128 stands for zero in the data rows.
Here are some numbered points:
[131 114 117 192  88 122 129 110 128 119 126 154 115 175] 0
[156 101 136 213  76 145 109 150 143 107 183 171  70 153] 1
[ 65  97 136   0 255 152 126  79  37 187   0   0 255  23] 2
[146 124 143 141 111 132 117 176 135 133 142 141 105 139] 3
[152 142 153 112 139 104 101 111  92 126 125 120 118 133] 4
[140 125  75 212  79  59 133 144 135 106 158 187  62 153] 5
[ 88  78 144   0 255 170 148 105  81 198  25   4 212   0] 6
[209 180 104 227   5 113 131 208 180  74 255 255   0 186] 7
[138 140 123 154  85 114 118 128 168 137 172 216  90 150] 8
[107 136 125 102 138 162 146 122 104 127  77  99 164  88] 9
[117 122 128 117 129 125 133 125 140 114 117 110 152 132] 10
[126 115 128 110 145 118 138 155 144 127  84  87 143 108] 11
[159 103  84 164  93  82 130 122 131  92 161 175  89 156] 12
[140 150 117 151 103 114  97 120 117 119 129 159 120 130] 13
[133 172 100 255  21  82 118 148 141  87 195 252  72 189] 14
[152 166 117 236  31  96 103 159 132 123 181 227  86 215] 15
[101 133 144  54 209 147 116 129 101 151  53  59 151  82] 16
[ 85  77 119  35 221 142 133  93 116 137  32   5 226 106] 17
[149 127 109 134 114 101 139 122 118 148 142 145 130 117] 18
[181 196 112 255   0  70 140 166 129  88 238 206  42 211] 19
[132 151 118 152 119 133 156 129 127 103 163 107  95 152] 20
[127 138 135  71 179 132 128 153 115 178 106  75 127  68] 21
[160 134 136 175  51 120 136 162 122 109 182 205  61 159] 22
[163 132 133 135 130 161 134 147 136 122 150 158  92 123] 23
[136 113 109  80 175 136 146 169 112 146 107  85 139  50] 24
[ 92 136 138  78 197 148 117 110  89 178 100 112 147  50] 25
[118 116 145  36 197 176 158 117 114 164  91  76 138  67] 26
[129 154 112 159 108 101 100 144 137 125 128 117 113 119] 27
[150 154 115 240  23 109 119 156 139 109 249 147  66 178] 28
[176 144 122 216  27 125 126 224 176  41 233 255   0 176] 29
[152 129 129 176 105  96 138 128 127 147 153 163  99 138] 30
[118  94 120 116 109 149 164 126 157 107 112 140 150 118] 31
[ 96 124 139  53 221 137 145 101 113 146  40  12 205 105] 32
[ 78  96 122   1 255 164 149 104  98 119   9  30 231  45] 33
[123 150 148  81 152 155 125 111 117 147  95  82 182 101] 34
[173 197 134 169 100 145 116 141 139 151 184 143 114 126] 35
[196 133 145 203  14 146 146 179 204  94 239 255   0 168] 36
[123 128  77 255  25 116  93 116 130  92 223 239  36 219] 37
[143 140 139  95 129 136 119 148 103 156 125 128 121 114] 38
[149 115 104 231  50 130  84 175 136 137 183 205  77 175] 39
[142 153 122 255   0  84  84 164 142  97 216 255  59 204] 40
[ 68  26 177   0 255 147 146  31 104 207   0   0 255  65] 41
[ 99  92 132  68 166 167 108 111 108 158  76  48 163  81] 42
[ 49  26 178   1 255 103 133  33 124 203   0   0 255  67] 43
[143 145  95 220  29 116  56 142 137 123 189 184  82 169] 44
[162 137 126 151 113 135 124 125 158 107 155 154  69 133] 45
[131 162 107 229  59 103 138 148 160  74 187 239  79 185] 46
[ 92 140 105  44 197 125 127 115 104 161  88  56 201 102] 47
[107 120 136  45 185 132 102  82 121 134  62  15 180  98] 48
[112 131 128   0 255 134 143 103 114 120  39  31 183  84] 49
[117  82 117 109 120 157 171 116 150  97  99 114 172 111] 50
[115 147 159 104 145 158 154 140 126 150  85 114 136 112] 51
[145 156 116 245  17  91  91 152 132 105 202 226  70 191] 52
[148 143 156 188  65 111 106 183 109 140 151 162  60 158] 53
[170 170 138 210  41 148 120 158 165  96 204 211  67 168] 54
[165 121 121 175 118 129 129 120 125 119 167 160 109 167] 55
[139 142 148 183  28 138 141 149 161  67 228 178  94 193] 56
[109 107 115 149 108  97  76 177 101 119 140 144 128 152] 57
[123 116 161  81 167 121 152 107 121 154 114  86 166 102] 58
[109 129 143 131 126 124 112 153 102 174 116 147 125 110] 59
[136 150 144 116 146 137 120 106 126 147 132 128  97 110] 60
[190 157 130 255   0 111 116 147 156  75 224 231  34 211] 61
[147 151 132 180 108 110  98 134 139  97 126 139 104 131] 62
[122 115 130 145  96 114 136 101 144 130 124 159  91 174] 63
[150 140 111 160  97 117 139 115 108 108 132 139 147 153] 64
[146 127 144 171  65 137 169 142 164 115 208 196  59 147] 65
[ 91  95 117  39 232 151 131  87 114 164  60  52 170  69] 66
[ 66 105 142  21 253 175 196 136 129 138  89  47 204  54] 67
[169 164 107 255   0 116  96 171 165  58 236 255   8 232] 68
[135  91 125  94 162 135 118 136  71 118 126  87 154  99] 69
[ 90 123 145  40 232 130 152  92 116 142  33  18 193 105] 70
[143 115 138 186  76  89 116 120 135 106 151 184 119 204] 71
[ 98 113 145  35 247 147 125 105  56 178  14  32 210  59] 72
[118 159 114 160  87 125 100 108 141 107 135 173 108 160] 73
[102 110 135 107 121 148 137 101 143 144 116 140 144 144] 74
[141 148 150 119 125 137 122 131 133 140 125 115 148 113] 75
[169 143 101 255   5  99 115 148 163  75 238 232   8 219] 76
[ 94 161 122 169  92 129  95 116 133 122 108 136 110 135] 77
[108 148 138  48 202 171 148  80  78 150  47  59 189  75] 78
[135 130 133 109 146 138 127 114 147 123 114 101 110 111] 79
[140  94  90 171 101  94 154 126 149  77 173 185  77 159] 80
[125 138 145 146 114 128 160 152 168 115 122 150 108 136] 81
[182 164 145 208  66 124 182 186 141  78 212 255  27 151] 82
[143 111 137 151  91 124 150 141 133 103 186 207  88 171] 83
[185 127 129 197  36 125 138 158 162  71 241 255  14 164] 84
[144 126 133 132 111 143 109 165 100 130 119 126 106 132] 85
[ 97 129 132  88 171 150 154 119 127 143  69 105 156 107] 86
[113 101 172  79 185 139 128 126 132 149 103  82 146 140] 87
[141 108 140  93 183 179 147 138 118 137 100 109 139  83] 88
[122 116 123  71 181 180 148 129 104 133 105  82 150  68] 89
[102 117 140   0 237 211 165 104  96 190  65  40 152  26] 90
[110 109 174 111 134  92 147 121 113 151 100 102 139 123] 91
[107 113 132  29 220 156 120 106  93 129  52  49 188  88] 92
[157 143  82 217  24 116  88 137 143 130 188 213  39 182] 93
[124 164  91 200  76 108  75 112  93 142 138 164 118 119] 94
[117 116 123 117 145 111 149 128 145 114 114  89 157 120] 95
[ 88 138 138  51 218 149 124  55 103 147  18  22 218  84] 96
[121 107 125  76 176 118 133 110  86 185 111  73 197 109] 97
[167 122 138 170 100 131 150 169 156 115 167 214  71 162] 98
[134 127 130 147  82 138 135 121 163 125 160 188  97 161] 99
[162 115 134 165  84  83 108 129 156  91 166 181 117 186] 100
[135 102 149 112 136 117 145 129 141 105 111 128 150 146] 101
[126 105 112 179 122  92 139 121 154  89 155 152 102 154] 102
[106 109 125  35 224 153 112 118  87 125  46  53 175  93] 103
[ 98 148 132 112 159 141 110 116 114 140 109 127 125  97] 104
[ 78 120 140 104 155 114 124 119 135 110  96  78 165 116] 105
[141 110 137  90 156 121 175 145 150 137 119 126 138 105] 106
[ 91 116 115  88 176 118 139  99 140 143 103  47 195 125] 107
Which five points above are nearest to each new point by angle? Their numbers follow each, nearest first.
[161 136 131 184  34 114 145 148 120  98 190 223  46 165] 22 84 61 76 7
[115 115 126 118 131 118 137 105 148 105 110 110 124 132] 10 95 105 50 79
[136 128  85 251  28 113  94 125 136  93 218 220  48 210] 37 76 52 93 68
[123 180 144 113 146 143 146 128 153 165 107 112 115  93] 51 21 60 75 104
[150 148 137 167 110  99  92 128 126 101 130 139 103 136] 62 13 27 52 44
[125 127 103 146  97 148  98 117 106 103 131 127 140 129] 94 13 64 44 77
[104 103 114 117 119 108 133 122 125 143 114 125 161 104] 43 97 41 2 107
[138 160 148  99 140 145 119 116 120 153 108  89 178 107] 34 75 78 96 47
[ 99  95 123  52 198 132 141  94 123 136  51  44 197 108] 17 32 70 33 96
[107 131 128 143 109 107 109 141 132 145 144 126 129 113] 27 94 57 59 44
[182 166 165 183  48 107 135 175 202 115 229 255  21 165] 36 7 84 65 98
[148 151 153  86 123 164 132 119 116 146 108  99 179 107] 34 75 78 9 58
[153 152 139 134 134  78  90 101 109 131 126 114 122 141] 4 13 27 62 94
[130 157 125 125 129 131 153 131 129 118 170 120 137 130] 20 35 56 28 65
[173 135 147 170  59 146 140 163 178 110 207 252  20 141] 36 84 65 98 82
[123  95 132 119 129 139 122 125 125 155 122 151 138 128] 74 59 41 43 97
[119 119 110 110 129 159 118 108  91  94 108 104 164 112] 9 69 92 33 78
[121 124 115 169  88 108  82 169 104 112 158 161 115 165] 57 39 44 40 52
[101 131 113  58 185 127 121 115 112 148 100  67 180 106] 47 92 32 2 49
[141 156 121 117 134 140 158 129 133 133 158 125 112 122] 20 35 23 60 65
[120 144 107  93 148 129 120 133 114 133 127 112 152 122] 47 92 49 103 97
[ 88  78 166   0 255 179 190  87 101 230   0   0 255   0] 6 2 41 72 66
[ 97 113 143 144 129 126 135 131 127 133 105 102 148 125] 105 91 43 95 107
[137 106 134 189  70 133 130 161 123 120 174 164  68 164] 1 22 76 39 61
[ 94 112 113  83 166 115 142 104 143 146  90  60 208 112] 107 17 32 47 43
[120 148 157 112 133 121 135  89 143 122 122  99 118 136] 79 48 60 70 58
[137 129 154  88 158 183 145 108 109 120 129  84 153 106] 89 26 90 34 88
[121 121 131 115 141 131 118 150 158 119 120 102 125 106] 11 79 24 95 21
[122 139 135 106 158 150 126 119 120 153 107 149 144 115] 25 104 86 78 90
[125 133 114 127 139 131 102 181 146 135 145 119 100 123] 3 85 27 57 29
[149 144 143 180  77 113 109 170  92 141 132 141  78 140] 53 22 39 85 52
[166  93  78 168  92  78 135 116 143  74 168 187  93 159] 12 80 102 5 100
[149 130 106 175 109 130 122 123  99 138 160 149 110 164] 55 37 15 93 39
[135  95 115 128  92  82 116 110 122 135 139 123 106 148] 12 63 5 71 100
[153 140 161 189  66 112  97 184  93 149 143 134  65 155] 53 3 39 85 22
[ 65  90 110   0 255 178 149 102  97 119   0  16 242   9] 33 92 2 6 66
[ 82 113 152  77 198 147 153 136 132 149  97  96 130 112] 67 86 87 26 90
[155 153 143 157  79 100  90 124 152 102 138 152 103 138] 62 61 13 52 40
[131 145 158 118 142 132 153 125 140 140  96 104 142 118] 51 86 58 34 70
[120 140 144  92 171 144 130 117 103 142 115 113 130  77] 25 90 26 89 6
[139  98 145 133 118 104 114 168 152 137 150 147 114 133] 3 98 36 29 100
[153 112 161 152  86  92 134 151 150 100 160 178  91 180] 100 83 71 98 22
[142  95 143 122 133 119 161 135 142 134 137 145 117 109] 106 31 98 65 81
[116 135 118 105 119 180 148 133  92 121  98 122 156  82] 9 89 78 88 90
[117 120 146 121 133 126 118 146 110 156 122 133 127 115] 59 38 25 21 91
[ 93 180 110  37 219 126 119 109 100 158  90  72 193  45] 47 2 25 78 16
[101 124 126 127 148 154 162 130 127 120  67  78 182 106] 9 86 32 33 17
[148 158 134 116 144  94 102 106 102 138 124 111 141 132] 4 97 48 47 96
[146 155 108 116 133 142 152 135 126 132 140 133 115 107] 23 35 24 60 38
[ 84 152 146  29 233 190 145  75  74 165  21  27 207  62] 78 96 72 2 92
[149 168 116 186  83  89  99 150 148 125 142 120 100 119] 27 62 44 28 19
[140 126  93 241  34 109  47 154 145 137 207 182  79 187] 44 39 93 52 40
[113 104 114 125  98 110 135 126 126 140 129 155 132 100] 18 31 59 8 5
[114 108  96 169 137 100 130 104 150 100 134 132 118 142] 102 80 12 5 0
[150 131 107 170  59 126 106 156 156 140 180 210  59 149] 93 8 36 7 22
[155 103 131 120 108 108 188 153 172 111 149 146 132 144] 81 65 98 31 80
[119 107 121 105 132 132 125 106 144 104 100  86 188 129] 10 17 107 95 105
[128 139 167 116 142 105 135 112  98 153  90 111 123 115] 91 72 58 4 16
[132 103 120  77 174 143 113 128  83 127 115  71 158  90] 69 103 92 6 2
[142 134 108 189  77 118 120 135 129 111 164 129 147 140] 28 44 52 64 19
[ 74 106 114  71 189 114 142  99 147 161  78  28 237 111] 107 17 32 47 43
[ 98 117 121 117 182 115 121  63 121 119  62  48 190 107] 96 17 32 48 107
[120 120 133 111 112 101 143 128 130 138 133 110 129 134] 91 95 58 107 10
[144 118 123 121 117 124 138 174 152 123 113 118 111 109] 11 3 81 106 24
[158 134 149 135  82 132 104 158 101 145 149 152 100 135] 53 3 22 85 39
[124 152 108 207  86 107 105 102 131 142 130 132  94 195] 0 15 37 44 93
[137 102 154 116 135 101 149 138 146 102 119 135 135 152] 101 106 81 10 100
[ 65  78 140  19 205 127 106  72 125 112   0   0 255 135] 17 48 32 70 96
[ 90  88 117  29 227 143 134  86 110 137  28   6 221 106] 17 32 70 92 33
[155 150 160 122 115  89  94 113 118 119 131 134 110 161] 4 100 13 71 62
[120 143 138 174  86 109 124 137 174 104 136 186  87 162] 46 14 68 40 76
[125 119 113 141 105 107  93 158 129 117 141 146 120 137] 57 44 39 40 52
[147 156 116 144 127 163 155 105 124  84 183 109  83 133] 20 45 23 56 65
[115 114 117  80 178 123 126 117  89 174 110  84 181  99] 97 47 2 72 6
[163 204 137 112 153 159 115 139 133 178 164 107 148  89] 75 35 38 60 21
[ 94 119 156  84 178 129 139 133 136 146 106 107 124 121] 87 67 16 26 86
[118 139 128  94 139 128 134 129 152 152 131 163 124 113] 106 60 74 25 104
[125 121 122  58 192 207 151 126  88 137 109  80 140  55] 89 90 26 88 6
[147 109 158 176  74 125 130 145 118 119 168 185  65 180] 22 83 61 76 1
[148 133 125 115 147 140 125 111 152 124 122 109 105 114] 79 60 26 90 88
[116 159 137  92 159 143 130 132 123 164 125 100 120  79] 21 25 90 26 104
[118 126 152 109 144 122 138 111 129 143 127 108 146 115] 58 43 41 70 87
[229 149 168 191  34 157 168 174 173  95 242 255   0 167] 36 84 82 65 98
[ 61  61  98  55 203 143 131 100 146 105   0   0 255  94] 17 33 32 107 70
